One turning vector, and how many steps it has turned
The counts run from 0 to 189.
[ -1 -18  -8 -27 -33 -17   7  13  25   4  -2 -14  11  19 -17  29  -3   4
   9   7  17  25  13   8   4   4   4   3  -2  10 -10 -23 -10  18 -16  -8
   4 -11  -8   7  12 -16   4  32 -10  -9  26  24   4 -13  -4  10  -9   8
 -22 -16   2   0 -20   0   7  -5] : 11
[-10 -17  -4  -3   3  -4 -30  10   1   4  18  -4  19   0  -1  35   9  24
   3   0  -1   9  -9   3  -6  -5 -26   3  20 -13 -27 -12  23  -1  16   0
 -23 -25   5   3   6  10  19   2  25 -17  -3  10  14  -6   5  10   0 -23
 -16  -7  11 -20  10   5  -3 -23] : 83
[ 23  26   6  -1  -8  -1 -16 -15   3 -15 -24   3 -35 -17  23   8  16 -10
   4   5  19   1   2  11  16 -21  30   3  -1  14 -12  -2 -12  -2  14   2
  -6  -5  19  -3  -7 -15 -11   6  11  -2  -5   3   4 -29  -9 -19  12   0
   7  28  23 -17 -13  -5   2  18] : 129
[  8 -18   4 -26 -23 -17  25  37   1  -4  10  -2  -9   3   6  20  -9  20
  -9  11   6  12  13  -4   6   4  -1 -26   6  22   5 -27 -27  26 -29   8
   6  -8 -10   2   2  -1   5  21   0  -6   2  -5  15  14  -1   1 -12   2
 -27   9   8   0  10   5   5 -15] : 170
[ 15  -4  23   0 -10 -15  12  19 -13 -13   4   0 -20   8  24  -1  -4  12
 -16   2  16  18  -1  -5  11   8  14   0  11  25 -21  -9  -3  -9   7  -6
  21  -9   9   4   8  -6  15   0  27  22  -4 -16   5  11 -12  10  -2  -5
  10  14  42 -21  23  12 -19  -5] : 63
[ 13  -5   1 -34 -17 -14  14  33   2   1   9  -1 -17   4  11  22  -4   8
 -12  17  13   7   7   2   1  -9  -8 -24   5  14   4 -21 -29  22 -32  10
   6  -2 -23   2  -1  -9   6  28   0  -8  -4  -6  17  14  10   1  -4   0
 -26  17   0   0  14   6  13 -20] : 171
[-19 -16 -14  -5   8  -8 -22  10   1  -3  20  -6  22   5   3  20  14  16
  -6  -4  -2  -4  -7   8  -9  -5 -24   7  14 -10 -29  -8  27  -7  21   7
 -17 -17   0   1   9   9  24   1  33 -13  -8  -4  12  -2   3  18  -6 -28
 -20   6  10 -20  14  10   1 -25] : 82
[ -2  10 -11 -10 -15   3  -2 -18 -12 -20 -14  19 -24   7 -16  12  12  11
 -10  -1  31  -7 -16  10   5 -16  -9 -17  13   3  -2   5 -15   1  20   4
 -14   3  23 -13 -11 -21   6  16  21   2  -6  -5  -5 -36  -4 -10  -8  15
   7   4  -2 -17 -31  25  26   6] : 31
[ -9   6   2 -22   1 -13 -16  24   9   1   6   2   8  17   4  16  -4  -8
   3  -2 -11   5  13  -8 -24 -35   1  20 -36 -14 -14 -43   6   6 -12   2
  11   1  -2   7   3  -9  12  -7   0   1  18  17   4   1   5  25   3  -3
  -6  15  10  -9  17 -23   6   4] : 5
[ 25   5   0 -31   6  18   2  21  18   3 -14  10 -16  -5  18 -22 -19 -15
 -21  -7  13  -4  22 -24   3  -4  26   0  14  13  -7   9  13 -13  -2  -4
  27   7   0   3   5  -4 -26 -15  10  13 -10   2   1  34   2  10   1 -16
  14 -11   6   0  35  13  -7 -10] : 58
[ 16   3  -6  -7   5  20 -12  -8  -2   2 -34   7 -34 -25  -7   1   9  -3
  17   4   2 -18  -4  16 -18 -32   2  -6   5   3   7  -5  -9  -2   9  12
 -16  -4  18 -26  -9   1 -19 -14  11  -3 -11  19   0 -35 -11  -3  -1  22
   5  12 -12  -3 -19  -6  25   0] : 35
[-20 -14  -2 -17   0   0  -2  21 -13   7   3  16   0  -2 -32  12  -6   5
  11  -1 -15  -2   5 -24 -25 -34 -19   5  -8 -13 -10 -32   1   4 -17  10
   6  -8  13   5   4   6   0 -12  -2  -1  25  32  -7  -2  -3  16 -16   7
  -3 -23 -23 -20 -22 -10  10  -1] : 102
[ -7  -6 -12 -19 -13  -2 -25  18  -1 -15   8  18   8 -12 -10  20  -8  13
  17  13  10  18   8  32  11 -18  -8   9  -9  -8  -9 -24 -19 -11  26  15
 -36   5  11  16   8  -8 -17  24  -8 -10  17   6  14 -17  -9  -8   1   6
  -3  -1   0 -24 -16  -2  23   3] : 22
[ 24  10 -17 -16   0  24 -29 -19  12 -18 -24   6  -5 -19  13 -10  26 -19
  11  -4   0 -17  19  -2  10 -20  27   1  14  -2 -16  -9   9  -6  14   5
   0  -5  28  13   0  -6 -27 -22  10   0 -20   6   0 -10  -3 -11   0 -20
   6  20   3 -11  -5  -8   2   8] : 132
[-10 -27  11 -11  12 -22  -5  16 -17   1   7 -13 -17   8 -22  25   0  13
 -12  11  10   8 -24  -5 -18 -25 -27 -14  12   9   5 -12 -22  -5  -9   7
 -13   4  13 -15   2  -7  29   7  11 -10   8  11  19 -33   0   3  -4  10
 -16  -1  -5  -3  -3  15  22  -2] : 95
[ -3  -3  -8  -6  14 -25  -4  23  10  10  13 -15   0  -6  18  19  27  -5
   2   7   9 -14  -1   7 -19 -13  -3   3  -3   1 -17  -7   5   0   5   0
   3 -12   9 -12   4   5  24  14  16 -12  14 -19  34   9   3   2  -9 -33
 -28  19   7 -10  25  10  -6 -24] : 79
[ 15   2   0  -6 -27   4  -3   3  17  -1 -27   6 -14 -17  -5  -5  18   8
  -6   3  21   6  16  -4  -5  15  19  -5  25   0 -23  -8 -13 -12  19 -18
 -10  -4  25  18 -11  -7 -10 -17 -11   9  20 -36   4 -13 -15  -7  -5  -7
   7   4  16  -8   5  36  -2   6] : 137
[  6 -12  -7 -23 -10   9   0  19  -7  -2   6  14  16  15   2  11  -9  24
  -4  -9 -13   5  22 -29   3  -1  -1 -15  12  -2 -10 -33  17  29 -18  14
   9 -23  -1   1   6   2   4  -4  22   7 -17  21   3  29   8  21 -23  -7
 -21 -17  -3  -1   5 -13  -4 -12] : 166
[ 20  18  -3  -4 -10   3 -13  17  17  11  -9 -13  -1  -1  36  14   8   4
  -6 -14 -12  -1  22 -23  -3 -13  27  -4  -3  -4 -17 -19  20  23   1  -7
   7 -37  12  -7   8   5   6 -16  10  -7  -2   4   9  16   1  18  -4 -19
 -10  11  22  -3  22 -18 -15   0] : 69
[  0  16 -10  -8  -2  28 -18   3  -9   2 -19  25 -27 -29 -17 -12  10   3
   3   9  -3 -28  19 -14 -14 -25   6  -5   7 -18  -5 -16 -13  -7   1  14
 -13   8  37   0 -13   9 -14 -28   4  12  11  -1  -4  -5  -8  -9  -6   2
   5   5 -21 -14 -13   9  21  21] : 38
[ 12  -3  18  -2  16 -11   1  20 -12   4   5  18 -11   7  24  19 -16  21
   6   3 -18   9  18  -8 -15 -24   5   2 -23   4 -10 -34   2  12  -7  19
   4  -7  -1 -17 -11   7  10   3  27  18  -6   7  19  16   8   6  -8   5
 -12  18  18   0  31 -15   2 -14] : 162
[ 20  -4   7  -3   1   8   3 -23  23   5 -29  15 -17 -15   2   2  24  -9
  16  15  28  -4  16   9 -10  13   8   4  10  10 -26   1  10 -19   8 -11
  11   6   5   5 -20 -10 -17  -6  12  10   2 -26   7  -6  -4 -22  -6 -14
   0   8  17  -6  19  27   0 -39] : 140
[  3 -11  10 -18  19   4  -3  15  -6   5   4   8  -7  25  -6  -5  -7  17
 -29   4  22   8   2 -19 -12  10  -5 -12  22   1 -17  -3   9  -7   4   0
   8   6   8 -10   3  -9  17  -3  29  35  -5  -5  22  19  13   8 -13 -10
  -7 -16   6   4  36  35   9 -17] : 156
[  0   7 -18 -18 -16   0   7 -12   4 -24 -13  18  -9   8   1  -7   6 -22
 -10 -14  36  -2  -3   5  27  -8  13   0  11   7 -21  18   7 -14  22  -1
  25   1  21   9  15 -24 -17  10  22   5   4  12 -17   3  -5   5 -11  -8
  21 -21   3 -32 -29  10 -14  -3] : 124
[  0 -10 -11 -33 -29 -18   9  16  31   2  -8 -14  -1  15  -9  28  -3   3
   0  11  23  20  11  16  -3  -6   5  -2 -14  16  -6 -14 -14  23 -14  -9
  -1  -2 -12  -2  10 -18   6  36 -12 -13  30  16   4 -12   1   9  -3  11
 -23  -1   6   7 -11   3  14   2] : 12
[-14 -14  -1 -24  18   5 -15  16  -4   6   0  17   1   0 -24  14  -4  -7
  15  -6 -13 -10  -5  -8 -32 -45 -26   5 -14 -16   3 -26  10  -5 -14  12
   2   1  -6  -6  -3  -2  -9 -19   4  -6  -6  30   0 -13   3  23  -5  11
  -1  -1 -15  -7   1 -19  20 -17] : 100
[-21 -24 -19 -25  17 -16  -7   4  18  -2   7  21  16   6 -21  23  -3   2
 -15  -4   1 -12  18 -18  -2 -28 -18 -19   4  -4   0  -3  15  -1  -8  13
   3   8  12 -12 -15 -10   1  14  10 -31  -4   8   5  -2  15  -9 -15 -19
 -30 -14 -16  15   5   7   7 -24] : 90
[  4  17   6   3  11  13   8 -18  -3   6 -13  31 -38 -15   3 -17  -1 -13
  -8  11  13 -33  13  -1  -6  -8   8  12   2  11 -22   7  17  -3 -10  18
  15  14   1  -8  -6   7   3  -2  44  30   1   5 -24  11  -1  -6  -4  -3
   5   7   2 -22  -1  11  -7  -5] : 48
[ 19  -9   8 -12  20   3  -6  18  27  26 -23   7  -8 -12   1  -2 -17  15
  -9  15  -2   0  35 -22 -17  -2  23 -11   5   8  -5  -3   5  -2   0   4
  -6   5  20 -17 -15  11 -10  -8   2  11  13   4  25  17   1 -10  -8  -9
 -20 -15  -3  28  34  15   0 -10] : 152
[  6 -18  11 -16  15   5   3  17  -5   1   0   7  -2  25  -3  -2 -17  21
 -18   1  17  15  -7  -5 -11  14  -5 -12  21  10 -14  -3   9 -10   8   1
   8  -7  -1 -12   4  -7  17  -4  35  34 -12   3  19  11   7  22 -13   1
  -3 -14  16   4  30  29  10 -22] : 157
[ 23  14 -18 -17  -8  32 -27 -13  16  -3 -29   1  -6 -15   5 -11  27 -14
   5 -11   4 -17  14 -11   5 -17  24  -1  21  -8 -19  -3  14  -4  17  -6
  -2 -13  31  13   3  -7 -21 -30   2  -2  -9   4   3  -2  -8  -1  -4 -21
   9   3   2  -9  -5   0   1   8] : 133
[-13 -20   7 -29 -27  -1  12  -2  -3  -4   2  21  -9   4 -34  19 -14   0
  -6  13  22  10   3  -8  -2 -13 -20  -4   0   7 -11 -21 -11  10 -35   5
   4  18 -17  20  -7 -17  -6  20  -2  -1  14  18 -23 -14   2  -5  -3  19
  -2 -14  -4 -16 -25   9  16  -4] : 106
[-10  -3  -3 -18   6 -24 -13  14  27  14   6  22   6  -4  -4  37 -20  16
 -15   2  -2   1  20 -10 -15 -26 -14 -10 -10 -12  -2  -9   3   4  -1   9
 -22  -1   2 -17 -26  -2  -2  12  -6 -36  11  -2  15  -7  12 -11  -2  -9
 -26  -4  -2  12  13   3   9 -18] : 88
[ -8 -24   5   0  -5 -18 -19  20  19  10   5  -5  19  -5   2  37 -17  32
   0  -7  -8  17   0   9 -13  -8 -20  -2   5  -8 -15  -7  14  -3  17   1
 -40 -25   2 -12  -6  13   5   1  11 -30   6   6   7 -22  -8  13  -3   0
 -19  -5  18   4   9  -4   5 -23] : 85
[ -9   8 -10  -6  19 -14 -16  20   2  10  20  -9   2   3  18  24  25   0
  -6   2  10 -17  -4   4 -20 -15 -13   2  -1 -10 -23 -10  11   3  12   1
  -5 -11   5  -6   5   1  30   9  17 -11  11 -17  27  11  11   6  -3 -34
 -25  18   4 -16  26  15   2 -22] : 80
[ 19 -19  -5 -23  -6 -11   4  23  28  12  -8 -23   2  -6  17  25  17   2
   3   6  17   9   1   7  -2   9   5 -16  22  17  -6  -5   0  10  -8 -13
   4 -16 -10   0   5  -7   2   4  -6 -22   0 -15  28   3  -1   2  -8 -19
 -25   7  15  12  25  15   2 -41] : 76
[ -3   1 -15 -29 -15  -7  -1  24  20   3   3  11  -5 -19   6  35 -16  -8
  -1  -5   5  -4   7   7   6 -28 -13  -6  -4 -11   2   8   4   5  -3   4
  -5 -19 -15  -6  -3   4 -29  11 -11 -53  -2  17   1   6   0   4   0  -5
  -6 -14 -11 -11 -12 -19   1 -34] : 183
[ 10  -9  -6  -7  -1   9 -10 -23  -9 -19 -24  17 -24  -9 -12   7  11   2
  15   6  16  -7 -11  25   7 -16  -8 -13  17  16  -2  -2 -11  -7   8  15
 -12   0   9 -15  -8  -8 -13   4  25   0 -24   7  -7 -43 -10 -14  -8  18
   0  11  -1  -9 -26   4  25 -10] : 33
[ 24  -7  27  -3  14  -8   5  23 -14  15  -8  -2 -16  13  16  20 -18  26
   6  10   2  28  -3   3 -22  -6   2  -5  -3  12  -6 -19   2   1  -2   2
   0 -19  -3 -25  -2   4  15  -4  25  22   0  11  26   1   1  13  -5  16
  -6  -1  28   1  34  -4   9 -25] : 160
[-11   7 -22 -15  -2  -4   4  46 -11   2  18 -21  -9  -3  12  12   9   0
   3  -5   2 -14 -18  15 -13 -19 -19   0   6  -5 -10  -8  -1  15   1  14
   3 -27  -1 -13  27  18  16   4  19 -10   3  12  15  18  -4  46  -7  -7
 -12   5  -8 -31  -1  -8   5 -15] : 176
[  3 -10 -18 -29   6   0   7  31  -8  -3  16 -12  -6  -2  15  10  17 -16
   9   9   9 -18 -11   8  -8 -14 -18  -5   8   9   0 -10  -3  16 -18  14
  21 -13 -15  -8  21   5   5  16  19  -8 -10  13  23  29  14  17 -12 -14
 -20   9 -11 -15  11  -7  10 -38] : 174
